Each path is a new rotation, seen through one point. The rows after it are directions, each followed by how far the rotation turns it, in degrees per step (0 if it stays put).
Each turn is a multiple of 5 degrees from 10 to 175, or 0.
Each row of a path follows its step; steps can be skipped.
path 1
step 1: [ 1.05 -2.21  1.56 -1.73  0.41  2.35  3.98  0.99  1.30  0.55  0.94  0.35
  1.13  0.23 -3.22  1.37 -0.74 -1.76 -2.63 -3.55 -2.96 -1.79 -1.76 -5.44
 -0.09  1.45 -1.09 -0.62  3.43  1.49 -1.04 -2.25 -3.12 -0.16 -2.99  1.31
  2.54 -0.35  0.91 -0.53  0.15  0.65 -2.02 -0.07]
step 2: [-2.27 -0.46  1.18  3.63  1.92  1.17 -1.51 -0.94  0.28  3.22 -1.95  3.82
  3.71 -1.87 -3.70  2.44 -1.64  1.23  1.62 -1.83 -0.53  0.82 -1.25  0.98
 -2.05 -0.82  1.11 -0.53  0.89 -3.12  2.23 -0.50  1.02 -2.04 -2.50  0.31
  1.38 -3.31 -0.25 -0.53  1.80  0.03 -3.71  1.27]
step 4: [ 3.76  4.02 -1.09  1.40 -2.48 -1.12  3.45  2.30  0.61  1.38  2.05 -1.23
 -0.68  0.69 -1.18  2.72  0.76  0.43 -0.27 -0.86  1.25 -1.09  0.64 -2.84
  2.36 -2.03 -1.42 -1.77 -1.75  0.73 -1.88 -0.78 -4.05  0.22  2.72 -0.17
 -1.70  2.59  0.30 -0.29  3.96  3.45  0.07  0.23]
step 6: [-1.52 -3.35 -0.67  0.03 -0.32 -1.94  0.42 -1.00 -2.63  0.49 -1.78  2.11
 -2.05 -2.51 -3.34 -1.89  1.46 -0.74 -3.85 -0.63 -0.96 -3.52 -0.49  3.50
 -2.65  0.22 -1.20 -1.20  3.27  1.07  0.11 -0.58  1.18  0.49 -0.72 -1.23
  0.34 -1.40  1.73 -3.29 -1.02  0.24 -5.42  1.75]
step 8: [ 2.37  1.32  0.10  3.32 -1.90  0.38 -0.55  0.56 -2.65  2.63  0.76  0.34
  1.59  0.22  0.65  1.33  0.54  1.57 -0.28 -1.40 -4.12  3.26 -1.84 -1.03
  0.08  1.30  0.17 -0.24 -1.40  0.49 -1.71  1.08 -3.18  2.40 -1.40  0.77
  0.94 -1.80 -4.42  1.45  0.86  3.34  3.73  3.97]
step 10: [ 0.01 -0.29  0.13 -1.16 -0.11 -3.31 -1.18  0.99 -0.08 -0.16 -0.06 -0.40
  1.86 -0.12 -3.47  0.84  0.36 -2.40 -2.21 -2.30 -2.22 -1.44  0.90  3.46
  0.34 -4.57 -0.96 -1.90 -0.16  0.33 -1.86 -1.79 -0.52 -2.05  2.82  4.38
 -0.21  0.38  0.59 -1.71  1.97 -4.36 -2.00 -3.42]
step 12: [-0.90 -1.32  0.29  2.81  1.29  1.09  0.24  0.67  0.66  1.16 -0.23  0.67
 -1.62 -2.07 -2.72  1.03 -0.87  4.33 -2.17  4.98  1.19  2.60 -3.44 -0.81
 -0.03 -2.25  2.11  1.11  3.00  2.63 -1.44 -1.75 -1.61  1.70 -0.19 -0.80
 -0.11  1.02 -2.04  2.89 -0.24  2.52 -1.38  3.39]
step 13: [ 0.55  0.22  3.80  0.80 -1.90 -1.56  1.86 -1.89 -4.36  2.10  0.39 -1.88
  1.14 -3.19 -0.38  0.87 -1.00  2.39 -0.91  3.95 -4.43 -1.95 -3.50  0.84
  0.86 -2.11 -1.20 -1.14 -2.51 -1.44 -1.09  1.30  0.90  1.17  2.20 -1.46
  2.54  0.41 -1.58  0.06  2.01 -1.01 -1.48 -1.99]
step 15: [ 1.12  0.68 -3.94 -2.25  1.51  3.31 -0.40  0.30 -0.74  0.07 -1.63  5.30
  0.42  2.14 -0.64  2.21  1.29  1.54 -3.06 -0.21 -0.12  0.24  1.47  1.94
 -2.13 -2.07 -0.32 -1.17  1.69  0.82  0.24 -1.75 -3.38 -0.82  0.18  2.16
 -1.20  0.71 -0.67  2.79  2.36 -3.26 -0.03  4.33]
step 17: [-0.62  0.18 -0.78  5.10 -0.67 -0.91  0.16  0.24 -0.85 -2.50 -0.83 -2.28
 -0.07 -4.93 -0.74 -1.36 -0.01 -0.74  1.16  2.29 -0.49  4.63 -0.50  1.65
  2.85 -1.83 -4.98 -1.66 -1.62  1.11 -2.26  0.13 -0.43 -1.70  1.93 -0.38
  0.10  1.24 -0.32 -1.97 -1.58  2.30 -1.67  0.20]
[-0.39 -0.34  1.09 -0.53 -0.85  0.05 -0.09 -0.20  0.25 -0.52 -1.47  0.41
  0.30 -0.72  0.09  1.01  1.32  0.20  0.78 -0.61 -0.46  0.19  0.97  0.27
 -0.81 -0.51  0.48  0.39  0.02  1.25 -0.36  0.31  1.04 -0.48 -0.57 -0.15
 -0.08  0.41  0.75 -0.56  0.84 -0.24  0.00  0.15] -> 90
[-0.79 -0.08 -0.61 -0.14  0.08 -0.35  0.56  0.10 -0.14  0.58  0.54 -0.40
 -0.23 -0.47 -0.55 -0.02  0.22 -1.03  0.52  0.38  1.19  0.23  0.35 -0.97
 -0.36  0.98 -1.07  0.43  0.82  0.57 -0.93 -0.83 -0.58 -0.48 -0.40 -1.66
  0.01  0.37  0.89 -0.57  0.38  0.73 -0.24  0.27] -> 140
[-0.13 -0.60  0.32 -0.25  0.44  0.94  0.51 -0.11  0.00  1.14 -0.66 -0.34
  1.41  0.02 -0.58 -0.28 -0.35  0.53  0.81  0.55  0.48 -1.11 -0.25 -1.25
 -0.78 -0.96  0.47 -0.63 -0.08 -0.29  0.31 -0.90  0.51 -0.04  0.84  0.23
 -0.11  1.16  0.16  0.92  0.11  0.50 -0.07 -0.42] -> 35
[-1.06 -0.24  0.08  1.77  0.56  0.51  0.08  0.65  1.09  0.23  0.57  0.84
  1.00  0.26  0.46 -0.45 -0.05  0.33  0.62 -1.05 -0.84  0.78  0.91 -0.04
 -0.21  0.08 -1.11 -0.74  0.33  0.13  0.53  0.31  0.05  0.83 -0.06 -0.60
 -0.03  0.55 -0.30 -0.05 -0.28 -0.04  0.67  0.53] -> 115
[-0.08  1.11 -0.07 -0.20 -0.08  0.41 -0.05  0.18 -0.21 -0.14 -0.47 -0.34
  0.00  0.83 -0.63  0.00 -0.75  0.99  0.00 -1.52  0.39 -0.20  0.54 -1.06
  0.47  0.76  0.64 -0.29 -0.12  0.28  0.92 -0.29  0.68  0.26 -0.76 -0.48
 -0.55 -0.78 -0.22 -1.40 -0.30  0.79 -0.74 -1.09] -> 10
[-0.40 -0.04  0.46 -0.21  0.61  0.31 -1.13  1.01 -0.51  0.70 -0.23  0.56
 -0.74  0.61 -0.12  0.10  1.11 -0.50  0.70 -0.56  0.07  0.44 -0.61 -0.74
  0.15 -0.81 -0.65 -0.17 -1.34  0.05 -0.22  0.66 -0.07 -0.95  0.45 -0.17
  1.26 -0.91  0.14  0.34 -0.87  0.90 -0.20 -0.29] -> 120
[-0.46 -0.23 -0.66  0.20  0.47 -0.81  1.08 -0.98 -0.66 -0.49  1.02 -0.58
  0.04 -0.53  0.82  0.19  0.82  1.45  0.90  0.45 -0.15  0.72  0.41 -0.59
  0.59 -0.64  0.39  0.16 -0.45  0.08 -0.52  0.44  0.18  0.40  0.25  0.41
 -0.10 -0.59 -0.61  0.00  0.55  1.61  0.28 -0.20] -> 80
[ 0.61 -1.38  0.28  0.67 -0.22  0.27  0.68 -0.79  0.30 -0.48  0.21  0.47
 -1.56 -0.53 -0.25 -1.41 -0.16  0.22  0.15 -0.85  0.28  0.92 -1.07 -0.55
 -0.13  0.02 -0.25  0.03  0.22  0.90 -0.23 -0.30  0.77 -0.11  0.08  0.63
 -0.10  0.72 -0.09  0.05 -0.67 -0.31 -1.27 -0.37] -> 65
path 2
step 0: [-2.02  2.09  1.42  1.91  2.82 -1.86  0.01 -0.05  3.90  0.54  2.07  5.24
  0.58  2.03  1.41 -0.77  1.98 -1.47 -0.55 -1.19  0.17  0.77 -0.35 -2.24
  1.35 -2.58 -1.74 -3.30  2.04 -1.26  2.28 -1.36  0.19 -2.59 -1.85 -1.79
 -4.13 -1.33 -0.98  0.63  3.62 -3.00  1.76  1.13]
step 3: [-1.54 -2.25  1.38  0.39  1.57  1.95  3.32  2.10  0.77  0.43  0.87 -1.03
  4.31  1.25  3.05 -0.61 -1.48 -0.48  0.06 -0.52  0.56 -1.97  3.70 -2.09
  0.06 -2.15 -0.45 -3.39 -4.05 -0.62 -0.09 -1.26  3.56 -0.65 -1.17  1.48
  0.57 -0.29 -3.56  0.20 -0.86 -2.43  1.79 -4.74]
step 4: [-0.37 -1.52  1.22  4.47 -1.58  1.24  0.35  4.11  0.57  2.34  0.59  1.41
  3.65  0.58  2.33 -0.60 -1.90 -2.23 -1.54 -2.58  0.89 -2.14  2.68 -0.53
  1.45 -0.20  0.33 -0.84  0.09  1.54 -0.95 -1.29 -0.15 -3.43 -1.25  2.26
  1.93  0.10 -4.64  4.03  0.69  0.52  0.13 -3.11]
step 5: [ 1.16  0.29 -1.76  3.12 -2.83 -1.45 -0.54 -0.17  1.04  1.96 -1.10  3.03
  4.11 -2.54  3.41 -1.21  0.19 -1.06 -1.08 -2.30  0.74 -0.69  2.70 -0.39
  4.27 -1.13 -1.29  1.32  1.17 -1.11 -2.56 -2.58  2.30 -2.82 -2.90  0.64
  0.05 -1.98 -0.41  2.78  2.74 -3.16  0.15 -1.66]
step 6: [ 0.05 -1.03 -0.56  0.89 -1.04 -2.05  0.88 -0.23 -1.39  2.58  1.48 -0.62
  0.64 -1.79  4.11 -0.52  2.63  1.81 -1.10 -4.31 -0.67  2.49  2.19  2.44
  3.75  1.48 -3.10 -1.69  0.73  1.10 -2.18 -1.22 -0.09 -2.55 -3.95 -0.92
 -2.03 -1.27 -3.01 -1.20  3.64 -2.17 -0.14 -0.33]
step 8: [-1.33 -0.21  0.58 -0.32  4.28  2.85 -0.23  2.94  1.88 -2.35  2.87  1.02
  1.08 -3.87  3.37 -0.03  2.49  0.10 -2.03  1.18 -0.43  2.23  2.79 -2.33
  1.93 -0.62 -1.93 -1.75  0.06  0.26  0.11  3.07  1.53 -2.99  0.55 -0.89
  0.87 -0.83 -1.01 -3.14  3.35  0.04 -0.15 -3.85]
step 10: [-1.49  2.35  0.83  1.39 -4.08  0.76 -3.56  2.24  1.28  2.00  1.19  1.85
  4.02 -2.28 -0.67 -0.83  2.26 -0.30 -3.46  1.66 -0.40 -0.70  2.83 -2.14
 -0.75 -3.86 -0.45 -0.22  0.83 -1.07  0.72  0.38 -1.91 -4.73 -3.94 -1.86
  0.62  0.99 -0.62 -2.55 -0.65 -0.89  1.89 -0.16]
step 15: [ 2.59  0.03 -1.70  0.61 -3.70 -0.94 -0.06 -1.57  2.37  0.16  2.12  0.85
  3.70 -1.95 -0.70 -5.31  1.54  0.71 -3.01  0.81 -0.67 -1.93  0.84  1.54
  0.23  1.80 -0.55 -1.58 -1.20  1.71  3.47 -1.33 -0.18 -5.11  1.31  0.08
  0.36 -2.06 -3.47  0.34 -0.44  0.12  0.65 -2.55]
step 16: [ 1.40  1.18 -0.21 -1.95 -1.62 -1.79  1.70  0.57  3.86  3.35  1.91 -0.02
  3.40 -2.25  1.03 -3.32  1.28 -0.71 -0.21 -1.24 -0.50 -0.94  0.69 -0.03
 -0.21 -1.48  0.44 -3.98 -2.57 -1.50  0.91 -0.32 -0.84 -2.16  2.40 -2.06
 -0.37 -3.79 -1.45 -1.68  3.20 -4.53  1.71 -2.75]
step 17: [ 0.71  3.05  3.09  0.34  1.56 -1.30 -0.65  2.77  1.84  3.04  1.29  0.99
  1.61  0.33  0.62 -1.39  0.80 -0.86 -0.10 -3.62  1.96  1.42 -0.13  1.29
  1.04 -1.86 -0.65 -6.02 -0.48  1.21  1.49  0.86 -1.52 -2.71  2.89 -1.05
 -1.14 -2.13 -3.92  2.82  3.65 -0.55  0.91  0.68]
[-0.45 -0.57  0.33 -0.79  0.53 -0.37  1.03  0.70  0.02  0.21 -0.27 -0.43
 -0.37 -0.77 -1.55 -0.68  0.02 -0.67 -1.12 -1.30  0.35  0.49  0.16 -0.18
 -0.11  0.24 -0.67  0.32 -0.75 -1.65  0.09  0.55 -0.18 -0.19 -0.01 -0.18
 -0.47  0.28 -0.01  0.53 -0.55  0.07 -0.96 -0.58] -> 80
[-0.22 -0.79  0.93  0.43 -0.60 -0.60  0.25 -0.08  0.69 -0.67 -0.92  0.36
  0.30 -1.16 -0.04  0.02  0.98  0.73  0.12  0.13  0.04 -1.02  0.41  0.05
 -0.93  0.00  0.68  0.62  1.25 -0.58  0.47  1.34  0.67 -0.08 -0.22 -0.03
  0.23 -1.23  0.28  0.70 -0.16  0.29  0.60  0.35] -> 135
[ 1.05  0.23 -0.25 -0.60 -0.29 -0.71 -0.57 -0.16 -0.35 -1.10 -0.78  0.42
  0.10 -0.53  0.38  0.10 -0.61 -0.24 -0.06  0.27  0.89  0.19 -0.30  0.47
  0.76 -0.84 -0.53 -0.09 -0.94 -0.22  0.65 -0.35  1.55  0.26  0.70  0.54
 -1.08  0.17  0.04  0.92 -1.13 -0.27  1.00  0.17] -> 170
[-0.04 -0.37  0.17  0.70 -0.16 -0.42  1.55  0.15 -0.22  0.06 -0.28 -0.66
 -1.18 -0.27  0.12  0.02 -1.14  0.41  0.59 -0.17  0.31  0.36  0.41 -1.46
  0.16 -1.30 -0.79  0.42  0.98  0.95 -0.96 -0.74  0.79 -0.57 -0.10 -0.24
 -0.05 -0.33 -0.65  0.35  0.14  0.08  0.04 -0.39] -> 20
[-0.11  0.56 -0.73 -1.10  0.04  0.58  0.54  0.23  0.80  0.37  0.42  0.88
 -0.96 -1.29 -0.50  0.19  0.64 -0.22  0.45  0.19  0.33  0.64  0.12  0.27
 -0.34 -0.21  0.65 -1.21  0.37  1.29 -0.24  0.90  0.25 -1.07  0.44 -0.46
 -1.09  0.54  0.73  0.14  0.33 -0.22 -0.02  0.50] -> 40
